In the rows, zero is written as 128.
M: a few groups of rows, each row roughly a mix of its group's hidden directions
M (104 x 10)
[[123 118 199 126 108 129 119 101 130 123]
 [106 132 103 139 108 166 177 119 124  99]
 [122 144 175 162 147 122 120 152 166 147]
 [115 144 192 141  95 111 133 115 113 126]
 [121 108 103 114  85 132 158  93 102 105]
 [158 126 126 119 173 101  96 155 130 158]
 [143 121 125 142 187  87 132 133 135 155]
 [126 143 169 154 140 127 114 162 171 152]
 [157  97 101 126 173 113 108 163 126 136]
 [119 180 142 114 101 175 126 117 138 122]
 [150  80 101 126 177 107 118 127 125 127]
 [131 101  64 125 126 150 148 118 127 103]
 [131 154 186 162 111 146 130 115 147 132]
 [116 177 158 129 104 161 126 103 152 139]
 [123  92 117 150 139  86 150 142 119 171]
 [133 171 163 154 105 152 127 152 152 108]
 [127 138 129 117 109 181 117  97 143  87]
 [165 138  82  96 137 126  96 112 109 117]
 [110 117 160 174 110 136 159 125 165 116]
 [154  99 104 123 167 103 110 169 118 136]
 [155 134 145 114 158  97  81 149 130 154]
 [151 120  78  87 144 131 108 109 104 114]
 [111 116 177 170 135 137 140 133 167 127]
 [129 109  90 101 108 131 144  93  90 105]
 [131 128 106 108 103 112 142  86  80 108]
 [159 137 142 109 152 106  77 160 129 145]
 [131 148 186 159 100 128 130 129 134 157]
 [143 134 192 153 107 112 144 140 119 109]
 [116 136 179 167 135 125 134 149 164 146]
 [124 161 188 150  99 120 130 135 132 145]
 [156 127 152 118 152  99  74 142 140 148]
 [127 131  69 136 144 137 139 168 153 142]
 [146 163 151 156 106 139 129 169 148  98]
 [130 132 190 164 121 108 149 119 125 145]
 [108 105 104 130 156 119 141  70 143 147]
 [154  99 119 132 180 103 106 133 141 158]
 [129 120  70 127 170 153 124 111 146 119]
 [120 102 117 122 149 112 122  67 128 162]
 [117 103  68 125 160 136 139 105 146 125]
 [134 139 170 149 117 149 105 163 170 132]
 [160 140 143 108 161 115  75 143 135 143]
 [101 124 119 150  97 160 173 103 136 107]
 [147  92 111 148 182 111 124 128 150 148]
 [109 155 133 130  98 172 150 100 135  94]
 [136 107  74 125 170 138 131 121 160 118]
 [144 153  91  88 144 115  98 147 100 132]
 [117 103 161 162 137 157 134 139 177 121]
 [136 107  67 104 156 136 121 130 127 100]
 [141  99 107 101 157 103 107  91  99 146]
 [153 134 150 117 150  97  79 152 131 156]
 [134 120  94 159 147 149 133 152 181 120]
 [136 109  66 110 165 126 116 111 129 127]
 [138 118 181 101 136 132  94  96 122 109]
 [148 138 123 122 113 159 119 175 125  78]
 [101 128 116 148 111 160 177  92 139 117]
 [162 120 131 110 162 109  78 153 129 144]
 [150 123 102  84 117 138 103 104  91 106]
 [128 162 150 141  88 151 124 177 140 123]
 [109  93 146 164 128 157 154 126 168 114]
 [113 135 185 144  84 120 142 114 109 129]
 [152 128  88  90 156 121 102 104 108 112]
 [149 114  72  98 152 129 102 136 112 114]
 [107 104 117 126 148 129 132  67 136 162]
 [118 143 186 139 110  93 135 103 125 148]
 [151 133  61 100 149 127 113 130 130 126]
 [139  96  76  97 147 133 109 103 122 112]
 [119  86 102  94 141 109 122  96 102 150]
 [144 123  71 100 124 143 118 125  91 109]
 [116  90  71  95 139 140 130 130 117 121]
 [116 137 175 110  81 113 131 119  99 146]
 [145 176 150 154 114 138 123 168 147 108]
 [132 100 129 163 167  93 142 119 150 159]
 [134 148 119 107  74 108 135 108  87 123]
 [149 139  76 100 146 120  91 149 115 136]
 [137 149  94 166 136 124 140 160 168 151]
 [133 107  64 144 155 137 150 123 144 129]
 [128 146 146 130  91 147 135 185 128 101]
 [121  99  78 110 152 150 123  90 140 117]
 [144 100 117 132 159  80 120 167 112 144]
 [129 171 153 162 113 150 136 144 164 106]
 [120 126  66 156 139 127 164 145 130 134]
 [108 150 130 134  88 178 149 113 140 102]
 [128 115  55 107 137 131 144 127 118 125]
 [141 116  69 110 112 143 134 115  95 105]
 [143 163 144 136 102 148 119 178 136  97]
 [156 125 145 121 161  96  81 146 136 152]
 [102  91 101 120 147 119 143  85 129 162]
 [102 121 105 138 102 163 174 109 123 102]
 [139 107 136 144 172  75 121 130 133 155]
 [148 135  90  86 130 114 112 107  84 132]
 [115 106  98 134 137 157 141  86 164 100]
 [145 121 132 152 182  87 122 148 143 146]
 [122 107  59 119 116 139 159 130 130 128]
 [135 113  75 116 164 141 116  94 144 114]
 [102 147 141 104  71 141 139 112 101 117]
 [ 95 138 141 140  87 144 165  88 130 121]
 [125 177 157 154 103 140 130 156 156 116]
 [133 110  65 105 152 149 118 131 129 107]
 [145 107 106 147 189 100 140 142 133 135]
 [118 112  66 123 158 146 128 105 150 132]
 [146 120  72  95 148 129 119 113  96 126]
 [153 118 109 140 176 107 121 172 135 148]
 [144 133  73  98 159 119  98 139 113 129]
 [152 154 141 146 107 131 128 187 132  99]]

one row of each group, then the others: which group is each in?
[126 156 189 160 110 113 122 137 139 141] => K
[118  77 110  98 141 113 131  90 103 140] => Z
[147 131 157 123 150  79  88 142 128 152] => W

[148 147 126  98 130  96 108  76 126 103] => K
[143 163 109 113 111  80 130  93 103 132] => K
[129 146 113 164 142 154 137 104 180 108] => Z
[ 97 145 153 129  68 135 146 106 123 142] => W
[129 117 178  90 126 124 105  98  97 128] => K
[157 127 151 122 113 102 122 179  89 120] => Z
[125 145 129 103  92 174 113 119 122  86] => W
[134 129  88  84 115 112 131 115  84 147] => K
[136 103  96  87 125 128 131  84  94 124] => K
